One turning vector, and how many steps it has turned:
The counts run from 0 to 829.
[ 12 -36  24   3  27  37   5  15  -9   1   4  21 -62  21 -37   1  29  -4
 -37 -21   6 -11  -8  -2 -12   0 -15  15 -12  -6  39  14  15 -14  22  19
  -8   9  23 -12  23 -40 -13  -5   0 -13 -59 -15   2  -7  26 -36   4   1
   1  39  -2 -21 -38  -4 -21  52   2  22  17 -45 -12 -15]
367
[  1  14  13 -14 -15 -13   3 -19 -14 -25  -7   4  -5   0  16  24  -2  24
 -33  11 -15  10 -40  17 -17  -4 -48  16  -2   3 -43 -32  11  11  32   4
 -18  14 -10  15  10 -37 -12  28 -24 -22   4 -22 -23  -5  38 -27  11 -19
  45   1   7 -41   3  -3 -35  20  -4   3 -33  26 -34 -55]
301
[ -6  -7 -17  25  16   9 -31 -23   3  13 -13   0  24  18  14  18  -3 -18
  17 -24  23 -13  59 -14 -35 -16  39   2  13 -34  -6 -13   5  25  39   3
  22  28  -1  13  -9  29  20  -2   7  35 -12  50  31  16 -15  20 -14  22
  -7  13  29   5 -20  53  40   1  35 -13  -6   8  29  23]
446
[  7 -25   7 -39  24  20  23  -1   8  46   7   7 -17  27  17  39   2 -35
  11 -26  39  -4  50 -13  -2 -26  -8  34  13  -3   8 -11 -21 -28   9 -40
 -31  11 -22  -2   3   8  -7  -9  29  23 -16 -19  35 -12 -56  -6 -45   7
 -16   7  13   2   9  27   5  13  -6  18  17  38  16  23]
674
[-12  23  12   5  37 -26 -56   5  14  22  -1  12 -11 -11 -18   2  31  10
 -17  21  11 -42 -12  35 -26 -15  38  -6 -25   9   0  17  -2 -11  17  16
  41 -20 -26 -27  48   0 -57  11  -9  10  -5  -6   8  29 -16  17 -18   3
  -4 -39  22  -1  21  20 -42 -14  35 -21   0  31  -1   7]
594
[-15 -12 -12   0  34 -15 -26 -13 -10  34  -2   2  -2  13  20   6   6 -34
  34 -20  20 -14  66 -28  -4  -8  36   5  12 -20   4  17 -11 -13   3 -27
  14  11 -11  -7 -18   8 -10  -4  43  34   6   8  48  10 -35  16 -44  14
 -19 -18  -5  28  17  44  21   7   7   3  19  29  27  38]
214
[-16  21 -35   7   2  11  -4 -19  -3  34   3  -3   9 -11  25 -43  18   8
  62  -7  12 -11  45 -27  18  38  37  14  14 -27   2   8   9 -13 -15   6
  39  22  -3 -10 -22  51   8   3  11  15  24   7  49  36 -29  -1 -28  12
 -12 -11 -16  36  11   5  27 -18  27 -11   0  13  24  36]
388
[-28  27   1  22 -18 -41 -38 -12 -15 -37  -8   3  19 -13  13 -11   3  44
 -18  29 -26  -6 -31  14 -18   0 -15  -1  -5  -4 -32 -22   9  29  30   7
  17  14 -24  -3  -4 -22   0  30 -12 -31  11   7 -23  14  31  -8  30   2
  41 -14  -1 -25  19  -5 -34   0   1 -26 -56  26 -22 -27]
415
[-29  26 -21  -6  -8 -19  33 -25  18 -11 -30 -18  37  -5  57   1 -24  11
  30  -8  -6  36  34 -32 -14 -28  10  12   5 -15 -51 -30  -5   8 -34  -5
 -39   4  18  14 -37  23   2  14 -20  48  38  -1   4  -7  -5 -19 -22  -4
   2 -16  20  11  32  23  35  -1  15 -12  16   4  -3 -51]
510
[ 54  21 -10 -37 -29  54  56   5  29  -3  26  -7  13   8   8  -9 -11  -3
   6   3  14  18 -45  34  12  16 -41  11   3  -2 -24 -39  18   5   4  -2
  -4  10 -12  19   8  50  30 -12 -14 -29  11  -1  -6   2   8  -9  18 -21
  26  24  12 -31 -16 -29  -8 -20  13   7 -23  13 -27   1]
53
[-52  11   9  57   7 -42  -4  -9   7 -15 -19 -10  26 -11  20  20  13  18
 -17  15 -27   0  35 -27 -26 -32  23 -12  -6 -14 -23 -39 -17  12  10  13
 -27  13   2   1 -41 -33  -6  15 -20  25  12  16 -26  17 -20  10  32  22
 -24 -13   9  12  19  24 -17 -12  16 -36 -23 -23  27 -36]
412
[-21  -1 -22  -3 -51 -21 -18  -1 -49 -26 -16 -14 -11 -31 -13   8 -27  37
   0  10 -11  31 -41   7  18   3 -32   2  -9  29  19  33   4  13 -20   5
 -20 -21  10   2  58  -8  37   7 -30   7 -12 -11 -18 -29  39 -14  -2  -9
   8  15 -16  -2  -8 -58  26  12 -17  17   1  -6 -12 -22]
30
[-18  28 -23  -1  -7 -16 -36 -24 -10  14 -10  26   7 -21  19  -9   0  25
  11   7  34 -12 -22  35 -36 -14  21  16 -14   2   5  23   9  11  26   9
  43   3 -31 -29  71  56   3  -2 -14  33  -6  14  32  14   0 -13 -26   8
  27 -17  43   1   2  -2   7 -15  34 -15 -21  43 -10   8]
381
[-31 -11 -13 -10  20  20  22 -29  23  32  -5  14  12  -1  41  -9  18  -6
  36 -17  24  -7  51 -39 -12   0  29  35  18 -34   7 -21  -1 -33   8  -6
  -8  38  22  13 -19  32  -1  -1   7  35  -2  19  49   9 -36 -38 -32  13
  -7   5  12  17  -8  39  25   7  26   1  12  -4  21 -10]
157
[-40 -29  34  15  27 -23 -17   0  11 -21   6  34  28  -5  15 -24   8   6
  14   5  11 -33 -10 -20  10  14  18  -1  13   3  36 -23 -11 -14  71 -15
  13  32  29  35  15  -2  -6  -6  27 -19 -24  39  32 -18  -7 -25  16  21
  33 -19 -16 -22  -6  19 -12  23 -21  -8 -13  -8 -14 -24]
431
[-43  -8  -3   9  -3 -25 -53 -28 -65  37 -13 -15 -19 -27  -1  42  25  20
   0  -2 -18   3  75 -38  -3   6  16  22   4 -30  10   5   2 -23   7  -1
   4   6  10  -3  -1 -32   5  35 -14   9   2 -14   8  26 -16 -12 -29  -3
 -19   2 -20  27  -7  15   6  15  10  -4  -8  27  38   3]
658
[-32 -15   9 -12  25 -15 -12 -15  -5 -34  -3  24   3  -2  21 -47 -10  19
  32 -13   2 -16 -28 -24  -1  35  10   4   6  -9  18  24  16  -2  29 -12
  24  18  26  27  13  -3 -21   1  29 -11 -15   2  50 -23  41 -57 -11   1
  51 -15 -23 -12   8  15  11  44 -26  11  20  -9 -45 -44]
605
[ 40   9  -5 -48  25  44  33   0  15  29  -6 -11 -23  43  17  39  -7 -27
 -18 -27  13   9  23   6 -27 -26 -26  17   0 -18 -57  -8   9  -1 -29  -7
 -27   4 -27  -8 -27  -6 -34   8  -5  24  15 -49  -6   7   1  -8 -35 -18
   6   5  39  -4   7  43  -3   9  19   7  28  24  -8 -11]
229
[ 20   5  -2 -45  16   4 -33 -21  15  22 -15  13  23 -29  12  32  -1  -2
   5  -2  24 -15   8  36 -17 -11  27   6  -8   3 -16  -7   7 -20  33   1
  32   2  17  39  68  37 -16  20 -28  21  -9  11  27   0 -17 -15 -46 -26
  22  -7  34 -37 -11  26  33  -3  41  -5   2  48  12  -9]
92
[ 24  -1 -38  28 -22   9 -29   2 -19 -43   1 -10  33   7  -7 -37 -35  -2
  28 -18  -3   1   3   0  16  25  15 -40  11 -13   8  25  23  52   6  -1
  29  11  11  15  -6  28  57 -12  18  -2  -1  54  13  -7  39  28  24  14
   9  11 -14  11 -25  -7  47   0  -9  -3   0 -22   6  30]
102
[ 54  47 -18 -21  -8  16  -3  20  27 -20  15  -5   9  13 -11 -41 -23  -9
  20  12   7  -4 -49  48  16  17  -9 -19   0  15 -21  14   9  25 -19  -9
  40  -9 -33  -2  12  46   1 -18   6 -20  18  -2   5  12  18  41  14 -10
  20 -13   7  -8   8 -26  -2 -38   8  -4  -3  25 -28  42]
110
[-19 -20  15  -2   5  -5 -17  10   0  28   4 -11  23 -48 -11 -21  22   1
  36  15 -27 -25  31 -28  50  42  43 -14  16  -2  33 -14 -11 -46  11  -4
  15  -6  61  49   4   0   6  12  15 -26   3  16  14  18 -20  12   6  -3
 -17 -12 -57   3 -10   3   6   0  -7  -7   1  -2  33   6]
429
[-21  -3 -24  28  20  -6 -43 -29  -4   2 -21   4  32  -2  20   1 -10 -12
  22 -23  19 -15  60 -18 -27  -9  50  -6  11 -37  -3   4  15  16  14   0
  30  22   0  16 -16  23  14   4   8  39   2  45  31   8   4   9 -19  18
  -6  -5  11  12  -3  55  52   3  24 -12   2   9  28  16]
100
[ 11 -11  17 -18 -29  -6  18  15 -18   8  -5 -20 -12 -13 -32  64  -7  12
 -48  21 -25  21 -12  26  10 -40 -35   3 -20  31 -10 -23 -13  -3  -7   2
 -61 -30  15  15  31 -39   7  10 -42   5 -13 -32 -57 -13  -4  17  10 -15
 -18  20   1 -24 -15 -28 -23   1 -12   8  -8  -4   8 -20]
303
[ 36  19 -21 -26 -17  49  48  -2  -2  48   6 -40  -9  -1   7  39   9  -8
  -1  -1 -11  25  46  -6   2  -8 -19  19   3 -22 -39 -34  11 -13 -30   8
 -33  -1  10  12 -30  10  12   9 -34  -2  28 -32 -20  37 -15   5 -12 -25
 -24  34   8  11 -12   8   2 -16  33   9  -3  15  30   8]
57
[ 22 -24 -14   2 -17  15 -14  13 -37  10  17   6 -38  28 -21  33 -18 -29
  -5 -17  38   8  13  14  -7 -27 -30  13   5  11  36  28 -14  24   9 -46
 -22  -9 -45 -24  39   9  29 -21  20  12 -28   2  15 -29 -14  27 -16  17
  -3  28  13  10 -19 -22   2  13 -19  21  -4  22   6  55]
557
[ 30   5 -39  18 -29  35 -13 -17 -33 -14  12 -14  19  13   1  -8 -16  -2
  19 -26   5   9  21 -17   1  31 -12  -9  26 -43 -18  -8  31  41  17   1
  28  33   1  19 -24  20  65   7  14 -26   6  35  11   8  41   9  16  -3
  12  36 -14   7 -36  -1  35   9   5   8 -23   7   9  34]
794
[-30  19  13  22  34 -37 -35  -1   6  -3 -11 -14  12  -3  11 -12  14  -7
   4   6 -36 -26  47 -31   2   5  43 -24   3 -15 -26   2  -5 -10 -10  -4
  19  -5   4  -2 -57 -37 -39  25  24  -2  32 -13  -9  31  -8  21   2   7
 -16 -57 -33  19  44  52 -18   3  -6 -17   5   9  12   2]
700
[  8   3  30 -46   5 -17 -10  -3 -17 -21 -18 -14  -4 -17  -3  31 -25  16
 -34   8 -38  14 -19  12  -2  -2 -20  -2 -10  11 -40   7  11  -9 -13  -1
 -26 -25  26  33   6 -48 -29  19 -20 -16  18 -45 -28 -20  44 -16 -12 -39
  34 -16 -11 -31  11   8   0  27 -14   9  17  11 -25 -58]
821
[ 32   0   8  24  41  41   5  -8  30   1   1  16   2  38  -9  -1  19 -16
 -32 -16  15 -27   9  10 -44  -4  11  -4   0 -43 -30 -27  27  25  41  29
  29  35 -13   3 -22  -9 -14   6   8 -11 -10  16   2  26  21   3  16   2
  11  16  38 -25 -33  51 -23   6  37  -5  -3 -18  -2   4]
579
[  5 -15  -8 -30   1  35  22 -22  -9  29  13  27 -40  28  18  -1  13   7
  25 -28  37   6  -1  -7  -6  18 -33  55  13 -21  16  15  14 -13  12 -18
  12  28 -15 -17  23  21  -2 -10  21 -10 -22 -27  52 -16  -3 -51 -40   4
  31  25   5  -5  -7  -3  -8  34  -2  24   6  27 -30   0]
153
[  5  34   7 -19  14 -11   2 -13  34 -30 -13   6  29 -17  19 -26  -8  29
  -5  14 -22  -4 -48  16 -17  13  11 -17 -16  -5 -49 -17  27   6   8  33
  19   6  15  21   4  -2 -33  18 -26 -16  18   2 -18  19  44 -15  19 -26
  33 -26  10 -25   6  20 -12  -9  28 -21 -13  -7 -33 -63]
126
[-12  30 -10  27  10 -41 -13  15  43 -26 -11  -1  52   6  19 -15 -28 -24
   9   9  16 -12  -3  20  -5 -34  23 -32  -3  21 -20 -20 -27  25  -1 -25
   3  -6 -32 -12  -4  32 -15 -15  18  31  17  41   5 -10 -29  58  12  26
  -2 -39  27   7  26  21  -3 -28   3 -21  -4   3   5  17]
454
